rotation steps, each row followed by its count of steps:
The counts run from 0 to 304.
[ 69 115  56 107 135  87 115 140 153 132 112 149 104 141  84 118  77 126
  92 119 111 133 163 106 119 137 131  99 115 169 119 124 163 154 129 125
 100 150 134 107 155 116 151 153]
96
[ 72 148 136 171 195  83 161 132 106 130  90 122 151 129 146 149  95 118
 128 123 102 105 134  97 115 175 157 139  98 117 113 131 121 125 120  93
 109 110 154 113 170 109 110 154]
115
[ 69 159 151 134 171 115 157 136 106 129 103 126 145 153 139 137  72 109
 120 134 120 114 128  97 112 167 182 162  63 125  85 128 109 137 116  97
 119 126 154 122 160 127 116 140]
118
[ 97 132 107  96 176  66 145 113 113 120 129 136 112 135 139  99  91 116
 118 107  95  88 134 119 115 182 109 120 129 136  89 158 126 184 114  96
  89 108 157 121 148 124 135 148]
209
[ 83 123 114 136 187 111 126 144 126 146 158  99 135 125 137 135  93 106
 100 106 103  96 130  89 100 106 165 129  74 161 102 141 146 122  98 100
  92 127 141  90 168 146 108 146]
243
[ 81 176 111  85 100  70 176 132 104 128 125 136 121 147 139 148  79  95
 102 135 130 109 127 113 154 161 135 143  91 154  95 154 155 145  92 109
 113 124 140 101 166 137 137 159]
217
[ 71 129 100 123 175  95 147 126 125 134 144 125 120 154 143 105 100 140
 108 119 108  83 137 119 112 179  98 102 118 167 118 166 131 196 112  96
 108 131 147 129 153 103 124 156]
206
[ 86 141 110 159 186 107 115  86 174 143 105 138 110 156 156 138 108 113
 133 128 133 114 119 147 112 149 173 126 102 169  91 110 121 150 125  80
  81 165 157 121 112  97 141 124]
292
[ 93 108  95 115 191 100 112 140 108 139 127 113 113 116 125 113  96 115
  87  98 103  98 150  76  87 120 178 138  82 141 117 127 131 117 104  96
  94 124 149 110 157 149 115 139]
241
[ 96 154 103 132 195  90 110 161 130 136 136 100 156 164 133 155  76 127
  63 117 115 129 126 129 130  96 149 131  89 156  85 141 106 128 122 103
 128 140 144 141 156 103  96 157]
8
[ 99 122 106 168 163 118 137 116 126 153 112 130 103 154 151 143  95 100
 110 170 159 114 124 123 122 143 149 156  46 163 121 151 120 129 130  81
 111 171 158 161 150 109 140 125]
22
[ 70 149 122 127 132 100 134 124 151 141  70 149 117 155 134 133  67 124
 151  89 140 107 146 138 108 123 159 127  93 162  85 126 138 136 143 100
 105 151 134 102 171  84 120 150]
124
[ 64 152 111 129 138 140 128 156 149 133 147 152  93 168 120 135  60 114
 105 126 102 114 140 105 134 148 167 114  97 169 124 136 164 153 105 127
 114 140 118  78 141 126 144 178]
91
[126  98 102 106 173 116 136 132 145 155 148 142 136 162 163 124  80 116
  94 124 178  99 154 137 123 153 129 158  88 176 109 144 146 167 131 112
  97 171 138 159 169 127 124 154]
302
[121 151  89 121 145  80 110 109 142 143 131 152  95 141 158 179 103 103
  99 112 117 106 116 117 151 122 198 153 115 167 128 132 146 116 111 106
  93 135 141 100 127 133 124 187]
185
[116 162  90  91 165 112 131 140 122 137 125 158 120 195 163 139 116 118
  77 145 125 105 127 141 155 150 142 149  84 141  99 147  84 162 112  98
 111 127 155 143 146 103 116 166]
176
[ 77 152 102 111 159  87 142  94 151 136 108 119 130 154 131 125 133 156
  78 108 148  96 126 120 132 148 136  96  86 173 114 150 154 167 112 102
 102 170 160 134 145 116 110 155]
66
[ 95 125 117 165 178 124 142 112 160 144 118 139 101 153 158 153 105 107
 127 160 145 119 103 148 133 158 145 137  65 156  84 146 118 153 132  71
  88 165 163 141 136 113 127 127]
24
[110 122 118 113 173 124 153 127 143 165 127 147  92 151 194 151 102 105
 129 109 142  88 165 114 146 166 162 132 112 153 110  93 128 156 105  87
  96 142 142 146 121 120 116 175]
32
[106 131  85 138 161  51 109 106 118 140 101 111 116 119 152 156  94  88
 114 123 132 125 119 135 107 107 165 144 108 161  94 126 109  91 104  74
  98 135 164 127 134 102 131 126]
15
[ 97 137  91 125 186  80 100 155 120 131 129 105 154 169 129 135  69 129
  64 127 126 123 124 140 110  95 150 138  91 167  94 154 117 114 134 103
 129 152 137 141 153 102 108 144]
9
[ 71 174 115 135 172  97 146  99 128 127 119 101 112 160 141 137 117 131
  71 127 127  88 129 107 153 149 168  99 102 172 135 136 160 145  91 110
 125 174 150 121 106 119 126 172]
62
[ 74 143 109 116 146 133 136 166 120 112  90 142  92 136 120 144  99 121
  66 148 131 130 130 107 130 174 192 122  82 141 104 105 137 108  92 108
 118 125 146  94 120 139 111 168]
229
[ 83 145 109 176 191 126 116 105 154 139 115 128 124 177 134 135  97 111
 109 161 137 121 110 145 118 139 169 139  68 174 109 145 117 125 133  95
 105 176 154 126 137  97 135 126]
289
[100 137  90 116 138  77 134 168 105 124 151 144  98 138 159 172  85  85
  88 160 117 123 133 126 168 144 144 139 126 166 134 162 112 122  79 118
 116 123 156 128 126 110 142 163]
48
[ 77 123 102 146 178  61 125 110 148 141 125 120 131 150 146 154  56 112
 135 113 112 122 142 133 106 133 156 141 150 174 115 135 159 127 154 102
 104 159 151 144 118  98 141 135]
153
[115 170  96 109 172 107 118 131 137 139 126 158 122 200 162 136 120 128
  83 131 116  99 119 154 151 140 138 152  85 149 104 165 103 161 138 102
 106 132 143 126 156  96 114 182]
177
[ 79 149 117 135 180  84 125  98 113 103  93 119  83 142 131 124  99 113
  77 144 112  93 138 112 130 167 180 117 117 155 139 130 157 115 110 114
 123 160 153 124  84 114 155 162]
59
[101 129 141 152 177  90 151 139 140 134 120 115 135 129 147 153  63 107
 103 136 175 107 148 130 164 144 127 121  93 173 111 154 136 144 110 114
 120 180 152 164 162  96 124 152]
161
[ 94  99 109 146 172 126 132 108 153 138  93 148  88 164 161 125  96 104
 124 151 152 105 127 153  97 168 156 146  83 167 102 136 140 140 158  75
  94 166 158 143 128 105 141 123]
26
[ 58 164 151 140 158 123 149 134 125 134 105 130 146 175 136 135  61 125
 131 117 132 104 131 121 102 144 166 152  69 153  91 147 139 135 135 107
 127 147 137 114 166 110 111 143]
120
[ 73 125 103 119 114 119 153 152 114 138 125 155 115 157 164 136 109 125
 119 130 151  94 120 138 108 167 139 149  86 174 145 186 136 143 109  99
  90 126 142  87 189 118 111 158]
79
[122 117 103 127 182 113 138 104 131 173 121 130 116 153 166 133  97 111
 107 113 160  79 178 105 120 147 162 149  92 160 134  98 140 150 114 111
 100 177 138 154 147 120 142 165]
298
[113 103  88 105 154 142 120 179 143 142 120 145 112 145 134 134  80  89
  82 150 158 139 143 147 115 124 149 143  65 163  77 107 121 121 100 106
  95 150 128 112 165 124 127 147]
134
[100  75  89 145 164  95 102 124 152 110 124 154  71 106 125 127  98 128
  90 143 149 122 117 130 105 178 157 121 118 183 142 155 156 135 130  95
  80 155 165 131 122 129 139 142]
195
[101 141  84 133 131  97 119 124 156 143 162 146  97 135 142 187  99 119
  93 134 143 129 109 103 164 130 173 138  90 185 144 154 139 146  99  99
  89 150 154 129 143 132 118 171]
189
[111 111  86 117 164 135 123 179 162 142 131 147 117 150 141 148  91  92
  91 149 143 146 130 157 129 126 138 127  74 164  62 115 118 129 102  98
  82 133 137 105 165 120 122 146]
135
[ 79 176 109 103 104  76 177 138 128 126 118 141 127 152 136 160  86 108
 108 134 131 113 124 126 160 157 121 136  93 163 101 165 159 144 106 116
 108 126 138  95 170 124 124 173]
218
[118  93  90  69 157  92 121 162 137 130 141 170 112 157 156 128  69 110
  95 115 134 114 149 146 127 151 125 152 121 167  98 152 129 169 143 104
  93 136 151 153 148 118 120 149]
39
[ 46 120  71 124 145  71 159 140 109 134 101 105 158 137 126 128 101 126
  97 156 130 140 131 136  77 180 126 133 115 158 105 137 131 120 106  95
 109 125 160 107 154 106 129 111]
109
[104 128 134 128 175  93 145 135 146 111 108 134 125 126 147 138  80 106
 108 145 171 119 125 167 150 164 119 113 104 167  74 153 116 152 105  92
  98 160 168 152 148  95 124 132]
164
[ 50 133  90 137 165  89 164 152 133 132 138  89 167 139 127 144 108 126
  87 152 128 141 124 140 103 162 118 107 112 167  95 143 156 118  95 103
 102 137 143  90 158 119 111 141]
107
